rotation ticks, each row followed by its count of ticks:
The counts run from 0 to 422.
[  7 -18 -18  23   7 -14 -21 -23 -25 -12  32   5  -4  25   8  23  12  20
   6 -19  21   1  24  29 -39  14  -7  -7  15   9  13  10  32   6 -15 -14
  48   2  29  -6  -8  19   3  10  19 -39  22 -20  22 -19  42] => 292
[ 17   5 -11  13   6  -2   8 -15 -29  -8  23 -20  -7  13 -29 -15   1  13
  27 -10  29   0  16 -20  -9  16 -21  10   1  19  -3  40  24   8   9   5
  48  17   8 -10  37  16  47  11  37  -3  10  29  -8 -11   1] => 323
[ 21  -4  11   4   7 -12   2   0 -30 -10  12  -3  -7   8   4  -2  17   7
  52   0  43 -12  17   9  -7  35  -2   0   0  17  14  26  -4  -3  -2 -13
  17   9  15 -27  36  39  53   0  13 -11 -21  21   0   8  27] => 81
[ 10  -4 -28  18   1  13 -17 -27 -14  -8  35   6 -25  23   0   8  23  13
   5 -15  27   5  20  45   6  38 -14 -20   9  20   3  11  13  -6   5 -11
  29  28  -4   2  12  15  39  25  25 -37  13  -5  10   0  42] => 9
[ 12  -9 -19  43   8  13  -1 -15 -20 -19  35  -5 -30  12  13   9  21  15
  14  -6  33  12  26  36  -5  44 -15  -5  19  16   9  -3   2 -11 -17  -2
  27  14   7 -15  20  11  11  25  22  -3   2 -25  16  -4  45] => 11
[ 33   4 -13  20   5 -39   4  11 -44 -20  22 -15  23   0  12  -7  -1  -7
  26 -17  24  -3  15  19 -36  -1  -1  12   3  10  10  13  17  12 -14 -30
  35   8  13 -30  23  -2  17  -3  14 -11  -8   8 -26 -11  49] => 197
[ -2   0   0  16   7  18 -13 -11 -23   4  40  -5 -10  28 -10   1  35  30
  18  -6  21   1  23  40 -26  22 -22  -3   5  -1   4  15  12   3   6 -14
  25   4  15 -11  17  11  25  25  31 -40  39   1  25 -11  28] => 288
[  4 -14  12   8  12  -3 -16   0 -15 -16  25   7 -13  16  13   9  12  19
  44  -6  25  -3  24  19 -21  61  -5   4  -2  17  -4   9   9  -9  -4  -6
  22   7  17 -23  36  47  22   2  28   0  -2  15   9  13  31] => 246
[ -2   4 -39  27   6  26   0 -13  -9 -14  21 -14  -4  16  15 -16   7  11
  -8 -25  24  19  34  34 -15  31 -30  -4   0  17 -19  30  28   5   3   0
  16  26  17 -18  24  23  21  30  31  -9  28  10   1 -18  49] => 401
[ 26  -4  -5  20   9 -38  -2   7 -37 -20  11  -8  17   3   6  17  21   2
  23  -1  45 -17  11  33 -28  25  -3  -2  -8  19  20  11   2  13 -26 -10
  14  20  18 -35  47  13  17 -24  21  -1   7  -2 -27  -2  37] => 362
[  3 -11  17  21  38   8   7 -29 -35 -23  41  23  -5  18  -7   7 -10   9
  37 -16  21   6 -33  46 -12   8  -3 -11   1  24 -16  15  15  -9  -7 -16
  30  -5 -13  -7  12  32  24   8  25 -26  -1  16   8   4  38] => 417
[ 19   8 -40  26  -4  11   9 -40 -38  -7  29   2   7  11 -10 -16   9  -1
  -6 -20  33 -22  13  26  -7  17 -17  14 -25 -11   3  12   0 -12  19 -15
  13  17  -2 -16  18 -14  31  16  10 -33   8  13   2  -6  50] => 277
[  9  11 -43  22  11  23  28  -8 -20 -28  14   5 -12  -1 -10 -20  -7  20
  -1  -9  18 -29  20   7  -5  16  -3   9   2  -9  20  12  11 -23  12 -17
  44  42   0 -29  30   1  41  41  20  -9   2  -5   4  18  27] => 271
[  5  -1 -18  28  -2   8  25   0 -38 -41  15 -12   5  24 -32  -1   0  28
  12   2  11  -7 -13 -11 -19  15   0   9  17  17   7  15   7   2  -6  12
  55  50  16 -17  39  -4  40  24  22   4  15 -16 -21  10  11] => 97
[  9  -6   3  18  25  -4 -11   3 -18  -8  10   4  -2  20  19   5  28  28
  15   2  29  -3  35  29 -31  34 -19   3  -2   0  12   9  20   5  -8 -20
  22   0  39 -27  17  37   6   6  35 -23  37   3  17 -17  32] => 125
[  7  -4 -14  19  34  -2   8   8 -10 -21  23  -1 -11  13   9   8  -8  23
   5   1  23  14   5  55  -9  20 -13 -15   9  32  -6  19  24  14  -9  -7
  48  29   0 -18  21  19  11  21  44  -9  22 -11  -5  -2  30] => 131
[ -2 -10 -12  33  19  -1  11  -9 -43 -38  31  -6   2   4 -28   9  -9  10
  21 -27  -1 -19 -24  16 -25   2   7  -6  -3  23  -5   8  15  -6 -10   8
  51  34   0 -15  47  -5  20   7  25   6  -1   5 -19   9  21] => 260
[ 10  -5   0  31   2   4 -11 -39 -33 -14  39   1   0   7  -9  31   9  20
  22 -17  38 -12  -8  19 -29  18  -9  -3   3  14  13  17  -4 -11 -26   1
   8  -2  28  -2  -4  32  36   5 -16 -45  -8  -7  -3  -2  45] => 179
[  6   1 -13  24   8  14 -17 -13 -29   2  36  -4 -11   4 -28  14  27  24
   3   0  51 -12  18  59 -19   2 -27  -2  -5  13  10  23 -11  11   4  -4
  18  14  11 -18  27   2  17  22  20 -33  26   5  15 -12  16] => 286
[  0  17 -10   6   8  24   6 -19 -22  -3  36  -8   0  30 -39   2 -22  33
   2   1  36 -11  -6  12 -25  18 -12   8  -5   9   4  37  23  -8   4  -9
  33  35   4 -11  10  22  46  18  32  -4  28 -10   4   5   3] => 331
[ 22  -6 -40  25   2  27  16 -16 -39 -33  14   1  -1  -1   0   3  -8  17
   3 -10  28 -34  23  17 -24  16 -10  17 -20 -22  17  -6  -2 -17   1   0
  34  19  24 -42   1   7   4  24  -4 -25  -5 -32   5   3  35] => 109
[ 10  -3  -6  35   2  11  -6 -21 -44 -14  41 -20   2  20 -16  10  -6  17
   6 -15  42   6   5   6 -62   1 -23  14  -7   7  -7  25  13  -1 -19  14
  17   3  35 -23  -4  31   9   0   2  -5  16 -16  10 -23  16] => 57
[-10  -2  -8  20  29   4  10 -13  -8 -39  36   0  -1  -4 -12   4 -18  27
  27 -15   9   5 -13  19 -15  30  -2   3   2  45  -6  11   8  -8   0   9
  49  10   9  -2  35  13  15  31  23  -2   2  25 -31   4  33] => 139
[ 12  -8   3  27  26   4  10   8 -10 -30  28 -11  -8  16  22   4  -1  27
  15   9  24  24   7  45 -20  30 -11  -7  22  31  -7   5  19   7 -13 -11
  35  21   6 -24  15  17   2  20  46   1  18 -10  -2  -8  40] => 132
[ -6 -11  10  29  13  -3   1   2 -26 -32  21   1 -24   9  -5   7  27  33
  49 -16   6   5   9   8 -22  22   3  -7  23  25  15   8  12   5 -11  -6
  46  -5  28  -7  21  31  21  22  17 -41   1   1  16 -11  33] => 20
[  2   4  -1  38  14  12  40   4 -38 -46   3   2  -3  10 -15  -7   7  31
  24  -4  15 -19 -15  -4 -27  -3  16   7   2  19  14  20  -1  -2  -3   0
  36  35  15 -19  30  11  52  20  26   2   2   3  -4  13  14] => 263
[  3  -3  -6  29   7   6 -18 -27 -32 -11  40   6  -9 -10 -20  35   3  23
  21 -17  30 -25 -11  28 -21  10  -9  -7  -4  25  25  13 -14 -18 -29  -2
  12   4  26  -9  12  27  26  10 -14 -35   4  -9  -6   4  34] => 180
[ 22 -16  -8  27   2   0  28 -29 -44 -49  30   5  -3  19  -9  -3 -13  21
  26  -6  14 -12   1 -18 -22  40  -6  27   1  -1  13 -11   5  -9  -3   2
  53  13  23 -22  19  -3   4  28   7  -8  -8 -13 -12   8  33] => 378
[  4  -7 -28  12   1   6 -22 -26 -14   4  43   5  -8  20  -3  15   6  13
   0 -22  22   2  17  52  -8  45 -16 -14   4   8  -5   3  12 -12   1 -19
  20  18  -3 -15  24   9  20  22  24 -25  19   0  12   7  49] => 8
[  0  -4   3  22  30 -18   8   2 -44 -32  27  10   7   2 -12  17   5  17
  32 -12  11 -18 -16  44 -40 -21  13 -12   2   9   8  19   9  11  -4 -28
  51  -2  10 -15   5  11   8  13  13 -48  -1   8   2   1  28] => 24
[ 19  18  -8   8  13 -14   8  11 -27 -17  30 -21  21   2 -12 -15  -1  15
  28  -1  24 -11   7  23 -15  21 -16  12   8  11   3  12   8   6   1 -27
  26  18   5 -35  48  -8  38  13  28  -5  17  18 -47  -2  40] => 200
[ 16   3 -13  39   4  30   6 -19 -26 -13  32 -10 -22   7  -8   7  14  28
  12   3  46   5  -5  31  -8  17 -11 -19  21  25   8  14  -3 -13 -21   0
  15  22   4  -6   4  25  49  22   7 -13   1 -29  13   0  33] => 176
[ 15 -11 -20  24  19 -10  -8 -14 -25 -12  30   1 -10   9  -7  39   5  15
  -2 -16  30   0  12  48 -24  -5  -7 -13   4  17  21  22  23  13 -22  -9
  51  11  22 -13  -8  13   1   7  10 -45  14 -26   9 -11  37] => 293
[ 10  -1 -27  10  22  13   6 -13 -27  -7   5  13  26   6  13   7 -16   0
  -5 -20  44 -19   4  32 -24   5 -18   1 -28  -7  -6  32  26  -1 -10 -11
  13  15  21 -37  -9  45  23   1   8 -35  13  -1  -2  -8  47] => 232
[-10   3 -24  11  12  47   9  10 -17  -9  15  -9  -4   8 -16  -8 -11  25
  16 -24   8 -11   6  12 -26  11 -23   2 -12 -20  -5  21  32 -10   0   1
  30  19  22 -43  11  49  17  26  27 -28  28 -10  12  -8  24] => 227
[ 14   6 -17  21  -2   9   0 -30 -15   1  29   4  -8  24 -11  16  -5  27
  -2  -1  53 -13  32  21 -26  33  -5  14   5  13  33  18  10 -22 -12 -14
  19  29  25 -10   5  18  32  10  12   5  22 -23  12  11  21] => 169
[ 30  23  -8  16   3  -6  23 -14 -23 -21  17 -20  12  -2   6 -30  -9  26
  27   4  34 -11  31 -14 -37  33  -7  42  -3   5  13   9   6 -10  11 -18
  25   5  25 -23  22  10  33  15   7  -2   0  25 -20 -16  38] => 38
[ -8  10 -46  25  -2  28  -2  -1 -24  -2  19 -16  -4   4  -9 -11  20  10
  -4 -26  13 -13  26  35 -27  20  -9  -3  -6   4  -1  23  11 -14   9  -9
   7  46  10 -26  34  11  29  29  18  -6  16   4   8  -3  37] => 0
[  9 -20  -8   5  16 -23 -13  -3 -22 -21  30  17 -17  13   0  25  -5  10
  33 -13  31  -9  20  38 -31  41   3   3 -10  23   4  11  10  -7 -13  -2
  46  11  12 -30  36  27  -6  -8  13   5 -16   1   8  13  25] => 249
